Each path below is one point turned by a fixed rotation once a step. After each direction that follows a path, write how fast that rotation turns it, in degrees each step (0 if it stays still).
Each turn is a multiple of 5 degrees from 10 to 175, or 0.
Each row of a path follows its step; steps can be skipped.
path 1
step 0: [ -1  -4 -15 -19 -32  -2  27 -10  13  17  -5  -2  -3  -3 -12   4  -8  16
   1   4   3   1   3 -12  23  44   6  -1  -2  -5 -14  -2 -10 -26 -11  12
 -13 -27  14 -21  14 -23  13  32  19  11  -4]
step 1: [-15 -22  -3 -33  -6 -22  -9   0 -27  -2 -13   4   2 -23   7  13 -20  19
 -22   2  13   4 -15   4  21   1 -24 -19  27  18 -12  -7  -4 -13  17  12
  -9   9  -1  20  -6 -14 -22  -4  17 -24 -18]
step 2: [-11  -2   9   4 -37  20   4   7  -3  -7  30  -3 -17  -4 -14  17   9 -40
  -4  10 -20 -15  -8  14  17  18  -4   8  23  -2 -12   6  22   6   0   4
 -44   8  11  12 -11  -9 -12 -13   2  -8  -5]
step 6: [  4 -21  -2 -13 -21  -3  -3   8   1   1 -26 -11 -13  13  21  17   3  -4
  26   6  -5  -1 -17  -9  -1  26  20 -14  34  11  -4   2  -1  -7  16  -2
 -16  -7  -2  -7  -3 -24 -35  -2  18 -23 -36]
step 7: [-12  -3   7 -30  -1  19  15   6  -7   7  29  18  12 -13  -7   9 -11 -10
  18   3  10 -31   4  26   8   6  -4 -14  33  31  -8  24 -12  13  -3  13
 -24   7  20  19   2  -4   4  13  -8  12 -13]
step 8: [-20  -8   1 -10   2  20 -10  -3 -27 -18  16  -1 -36  36  -1  22  18  -2
 -31  -3  -3  12  10   5  -7  15  -2  -1  12  20 -31  -7 -13 -15   9  23
 -14   0   2 -25  -5  -8  18  -4  -6  10   4]
step 11: [-12  -7  -3  -6 -26  16  31 -11  -7 -14  21 -27 -29  -1   2  19 -17  -3
  24  18 -32   0  -8  -7  11  11  -3  10  21   9 -12   1  14  12 -23  -1
 -10  -5  15  -5   0 -21 -22  24  14   1 -13]
step 14: [ -1 -13  13 -10  -3  -6   2  14 -12  23  34  -4 -17  -5 -23  21  -4 -11
 -26 -13  13   0   8 -27   0  27   8  10  10  15  23   5  32 -17  -4   4
 -37   4   0 -12   7 -12  -3 -17  19  -3  11]
[ -2   4  -7  -9  -3  -4  -4  -2  -3  -4  -1   1  -3  -3   0  -2  -8   5
  -8  -6  -4   2   6   2  -3   5   5  -1  -2  -7 -10  -2  -1   6   1   1
   5  -7  -2   3   0  -2   7   2  -9   1   2]  90
[ 5 -2 10 -3  5  1  0  0  0  4 -1  3  4 -8  4 -5 -6  2 -2  1  2 -1 -3  2
  3 -2 -1 -3  3  1 -7 12 -4  1  5 -1  5  1 -2  2 -4  5 10  4  8 -4 -6]  120
[  1  -8   4   4  -5   4  -4   0  -1  -5  -4  -3  -3   5  13  -1   4  -2
  -3  -8   2  -1  -5  -4   1  -3  -6   2   1   4  -1  -3   1   0   2   9
   4  -6 -12   2  -1  -2  -1   1  -6  -1  -3]  160
[ 4 -2 -2 -4  3 -3 -4  5  8 -5 -9  6  1  3 -6  2  2 -1  3  1  1 -6 -1 -7
  0  0 -8 -1  0 -6 -3  9 -3 -1  2 -1 -4 -3 -1  0 12 -1 -3  6 -4  4 -2]  115
[ 4 -5  4 -5  3  0  2  2 -5 -4  0 -7  5 -5  1 -2  1  9  2  2 -2 -8 -6 -1
  8 -1 10 -3  1 -3  3 -4 -4 -7  4  2 -7 -4  4 -3 -3 -3 -1  0 -9  4 -2]  60
[  1   3   4  -2   0  -2  -9   0   2   4   2   8   4  -3   0   4   2  -1
  -1 -10 -12  -1  -7  -3  -5   1   5  11  10  -3   5   0   1  -2   2  -3
   0  -1   1   5  -4   0  -6   2   2  -2   2]  90
[ 5  3 -1 -2  1  3 -7  4 -4  6  2 -2  5  2 -3 -1  2  0 -4 -2 10 -1  7  5
  7  4  1  6  1  5  4 -5 -2 -5  0 -5  1  1 -8  8  5 -2  2  9  1  8  2]  155
path 2
step 0: [-11   4  11   7 -32  24 -27   3 -19  -3  20   6  16  15  19   1 -28 -20
   4 -13  -4  -4  -4  -5  10  27  12  12  13  -4 -13  -8  22 -14 -15   7
   4  -3 -30  10   5   5  -8 -15  23 -32   0]
step 2: [  1 -18 -19   3   7 -11  23  -4  -1  12 -20   7  20   4  -8 -13  11  14
   1 -27  14  12  27   8   5   6  -6  14 -12   9   6   5 -21 -20  15   3
 -13  -2  19 -10   3  27  31  28   1   8  31]
step 6: [-16   5  15   0  27 -14   0  16  20   5  -3  10   8   3   7  -5  12 -23
   3 -39  -8 -22  22  20   9  23 -17   0   5  -3  -5  37  15  -3  11  10
   4  31 -13 -11 -15   6  -7  -8   0  18  10]
step 8: [ 18  17 -17  10 -28  23  -2  20 -36 -19  -6 -10  35   6  -3  -4  -1  13
   6  -1  22  16 -16   0  21 -16  -3   7  16   4 -30 -13 -28   4  -3  -6
  -1  -3  -1  10   0  17 -23   1   4  -4  -6]
step 9: [-15   7  16 -24   1   6  -7 -13  15 -10  -9  16 -37  14   0  21 -11  20
  18 -12  -6 -13  -6  21  21 -18   3   2  28  -1   4 -16   7  23   5   5
  17 -10 -37  -4  -2  13   0   9  10   1 -24]
step 13: [ 26 -11   8  -5 -25  18 -26  19  -8  -9  33   0 -14  10  15 -16 -22  24
   5  17  -5  10  16  -5   7  -8 -16  14   0  14  -1 -10  -8   9 -23  15
   2  -7 -36  12   6  -9   6  19 -16   0   8]
step 15: [-32 -15  15 -18   3   0   8 -19   6  -9 -13  21  11  16  -3  -8  17 -17
  -8  -9   2 -20   7   6   0   5   1  -8   8 -14  23 -18  14 -43 -14  -8
   6 -18  27  -1   0  27  19  -9 -11  -9  16]
step 16: [ 33  -9  -8   4   5   4   1  26 -21  -9  -8   3  -5 -27  -5  10  37  16
 -15   9 -17   4 -10  -1 -14 -19   9   2  -4  -9 -15 -13 -28 -20 -21 -12
  11  -2  18  20  12 -19   0 -25  -8   9  -3]
[-3  2  3  4  3 -4  7 -2  8 -4 -8  7 -3 -5  5 -5  2 -1 -3  2 -3  4  1 -3
  6  8 -3 -5 -6  0 -7  4  4 -3  2  0  2  1  5  0  1  7  2  6 -8  1  4]  85
[-3 -2  3  2  2  9 -8  6 -5 -1 -4 -3  4 -2  5 -7 -8  0 -4  4 -7  3 -2 -1
  2  3 -7 -1  8 -5  2  4 -6 -2 -3  4 -2 -7  5  6 -3 -1 -1 -1  4  3  7]  140
[  7   1   6   1  -2  -3 -12   3  -1   7   0   4   2  -4  -1  -1   0  -7
  -3   0  -3  -8   2  -9  -5   5   3  -8  -1   2  -4   5  -6   6   3   0
   2   1  -4  -6   0   5   6  -1   0  -4  -3]  60
[-1 -5  5 -2  3 -1 -6 -5  5  2  3  6 -3  8  2  3  4 -1 -4  0 -9 -8 -7 -4
  2  1 -4 10  5  0 -6 -2  4 -8 -3  1  6  4 -2  3 -5 -7  1 -2 -3  1 -1]  120
[-8  3 -4 -5 -3  3 -6  7  1  2  1 -6 -6  1  1  3  3  3 -3  8 -2 -3  4  6
  0  6 -2 -4  3 -1  2 -3 10  2  3 -7 -1  4  1 -1 -4  8  6 -9 -5  3  0]  125
[  5  -7  -1  -3   2   1   5   5   0  -4   4   7  -1  -1   3  -5   3   1
  -1   8  -3   6  -6  -6  -3   1  -8   6   0   5   6  -5  -6   2   1  -4
  -6   6  -1 -10   7   2   2  -4   2   1   0]  125
[ -2  -2  -5  -1   9  -1   0   3  -2   8  -6  -3   7  -1   2  -1   1   1
   1   6   3  -5 -11   4  13   0   4   2  -1   1  -1   5   0   2   4   3
  -3   7  -7  -3  -4   3  -3   5   5   3  -2]  20
path 3
step 1: [ 12  12   5   1 -35   0 -18   7   9 -10   2   8  12   9   6 -15  41   9
 -10  20   7 -19 -26  -2   4 -12   9 -15  26   4   4 -25  15  -2  -9  -9
  -3   1 -22  25  20  15  -2   3  22   0  -5]
step 2: [ 22 -15  -4   8  13  -7   2 -19  -3   8   0  -9 -18  13  13   4 -10  -5
  15  28 -20  14  28  -1  -6 -10  39 -14 -12 -16  13  -1  14  10  -3 -18
 -18  -8  19 -23  -5  -9  16 -24  17  -3   2]
step 4: [-38  15  -4  13 -10   3 -15  -4  26 -19  -8   7  23  -3  11 -15   5   4
   9 -22  10 -25 -24 -25  -3  10  -5  18   1   7 -19 -21  -5  21  13   1
 -17 -19  15   7   8  -4   0   2   7  23 -10]
step 8: [ 18  19   9   3 -12  -3   2 -23  19 -24 -40   9  -2   0  -7 -15   3  12
 -14   6  -5   9 -24  26  25 -16   3  24  13  21  -5   8  -1 -20 -16 -23
 -11   6  18  -5  18  -3   4   4  13   2  -4]
step 9: [ 26 -19  13  10  14  13 -25 -19  11   0  13 -11  -4  -5  -2  23   5   5
 -26  -8   3  -2  35 -22  25   2   8 -31  14 -15   8 -15 -14  23   9 -15
   6   1 -11 -15  -7   0  -3  12  15 -10  -3]
step 10: [ -2   7 -27  -7   1  29  -1  45 -17   6   4  -4 -15 -11   6  -2   7  -9
  19  10   5   8   3 -10 -21  13  27   3   4 -19 -21 -24   7  -3 -12  10
 -17  28  -8  26  -7 -11  -2  -4  -5  -3   1]
step 16: [-11 -13  13   0   7  -5  25 -17  24 -10  -4 -16  -8 -13  16 -17 -21  -3
 -16 -13  17  -8  23 -14   1   7  29   9  -5  20  -2 -38   9  30   2 -14
 -13   2   8  -5   2  -3  -8  29  -4  -5  -5]
step 17: [ 23   3 -26   8  14  24  19   7  -4   3 -10   2   5  -6 -26  13  17  29
 -10   1 -17   0  -7  -9 -10 -11   5  25  17 -24   5   0   3 -16 -17   7
   0   8 -21  -4   3  -9 -37  12   0 -16  23]
[ 9 -1 -1  6 -7  3 -5  0 -6 -1 -1  2 -6  3 -3  1 -1  5 -3  3 -1 -9  5 -4
 -4  3 11  1  1  5  4  4 -4  3 -7 -5 -4  4  0  8 -1 -5  0  8  3  0  4]  45
[ -2  -3   1  -1   5 -10  -8   2   2   4   3  -2  -2   0  -4  -6  -7  -1
  -4   1   0   4   6   4   4   7   6  -4   3  -7  -4   6   1  -1  -4  -9
   2  -1  -1  -5   2   7  -2   5  -4   8  -1]  110
[ 0  1  3  0  2  9  1  6  4  2  2  4 -4  1  3 -4 10  7 -2  0  1  5  1 -4
  9  2  3  4 -2 -3 10  2  7  2 -2  1  7  7  8 -1 -4  6  3  1  2  3 -3]  40
[ -6  -5  -1  -7  -3 -10   5  -1  -3   2  -3   5   0  -2  -6   5   9   5
  -4   0   9   0   4  -3  -3  -2   0  -4   6   2   5  -2  -3   1   0  -1
  -5   9  -3  -1   3   3   9   0  -7   1  -2]  175
[12  3  0  1  1 -5  1  0  2 -1 -3  2 -3 -2 -3 -1  5 -8  8 -4  8  5 -3  0
  3  3  6 -4 -3 -1  6  3  1 -2  7  9 -6 -1 -2  1 -1 -2 -8  7 -5  2  0]  155
[  0  -5  -3   7   3   0  -5  -1   5 -10   6   9   1   2  -5  -6   6  -2
  -3   1   1  -5   7  -3  -1   0 -14  -2  -1  -6   1   2  -1  -1  -1   5
   0   3  -5   0   2   2  -3   0   5   0   6]  130
path 4
step 0: [ 10   1  47  14  -3  -7 -34 -14  15  11  -8  12 -11   2  -9 -26 -28  -5
  16 -17   6 -22  23 -12  -3  19   3   4   5   8  10   1 -11  -9  -5   7
   7  10  -3   2  14  31  13 -14   7   5  -6]
step 5: [  4  -3  23  -4  -9   3 -23  -4  11   4   7  -4 -21 -16 -18   9 -25  -1
   9  -1   2 -21  23  13 -13   6 -25  13 -10  -2  18 -13  20  21  -8   3
   9  -8 -15 -10 -12  32 -22  20  28  -6 -14]
step 8: [ 22  -4   6   8 -17   9 -32   7 -12  -7  -5  34 -16 -19 -12  17   5 -12
   8  -5  -4  15   9   6 -24  25   7 -24 -17  -3   6   7  -9  -3  11  12
  27  10   5  -4   9  38  -2   3  11 -17   8]
step 9: [  8   8  20  -2  14 -15 -10 -11  25   5  32  27 -12   1  -1  -3 -13  -6
  37   7  13 -22  -6 -18   4 -14  -9 -14   6   9  28   3   6 -11 -12   3
   7   1  -6 -20   9  36  -5   5  21 -12   3]
step 10: [ -9 -27   9   2 -12   9 -35  -7  -5   8   8   7  -4   4  -7   3 -25 -19
  13 -13  10  -4  -4  -6 -10  34  -3  26   3   6  17  23  24   7  -1 -36
  17   8   1  -5   4  21  16  11   8  15  -2]
step 12: [ -7   4  18   8 -15  13  -9 -16  -7  15 -13   6   3   3  -8  -8  -2  -7
  13   2  14  -4  38 -12 -18  17   8  13  -2   1  31 -14   4  -7   6  21
  14  -5  -7  16   1  41  -9  -1  42 -11   6]
step 13: [ 33  -1  20 -21 -10 -17  -7   5  10   2   8  18  12  -7 -24  10  -4 -11
  23 -17  -3 -23  21  -9  -1  13  -7  -8   0 -24  23   2  -9 -10   8 -16
  10  13  -3  -2  26  26   0  31 -14   2  -5]
step 16: [-10 -10  17  -6  20  -8  -3 -18  14   9  -9  29  10   0  10   8  -1   5
  36  -8   4   1  -6  11   6  14  -5   2  -3  21  12  -1 -16 -34  15  18
  10   3 -12   6   7  32 -17  27  19 -22   6]
[  4   1   0   5  -5  -2  -3   0  -6  -3  -2   6   6  -1   6  -6   3   2
   2 -11   2  -3  -4   0  -3  -4  -3  -8   1  -1   1   3  -1   8   3  -2
  -7   1  -2   4   7  -1  -1  -6   4   5 -10]  170
[ 9  3  5 -4  1 -7 -4  3  1 -2 -6 -3  2 -6  1  9  3  2  0 -1 -4 11 -5  1
 -1  5 -8 -2 -3  2 -3  6 -5 -1  1  0 -1  6 -5  3 -1  3 -1  6 -7  6  3]  145
[-1  4  0 -4 -3 -4 -1 -4  6 -3  5 -4 12 -1  0 -2 -6  6  1  0  6 -3 -5 -9
  5  6  2 -4 -1  4  0 -7  7 -8  6  0  2 -3 -2  6  3  2  3  2  2  3  2]  110
[ -3  -4   1  -3  -1   0  -2   4   4  -5   2   5  -1  -2   1   5  -4   7
  -4  -2  -3  -2 -10  13   1  -1   2   0  -3   4  -5  -7   0   1   2   7
   5   1   0  -3   2  -3  -9   3   2  -6  -8]  35
[ 4  6  0  7  6 -8  6  0  0  0  0  7  1  2  7 -5 -7 -7 -2 -4  1 -2  2 -4
  3  0 -1  1  4 -2 -2  3  4  2  7  6  8  6 -1 -1 -9 -4 -7  5 -3  0  1]  155
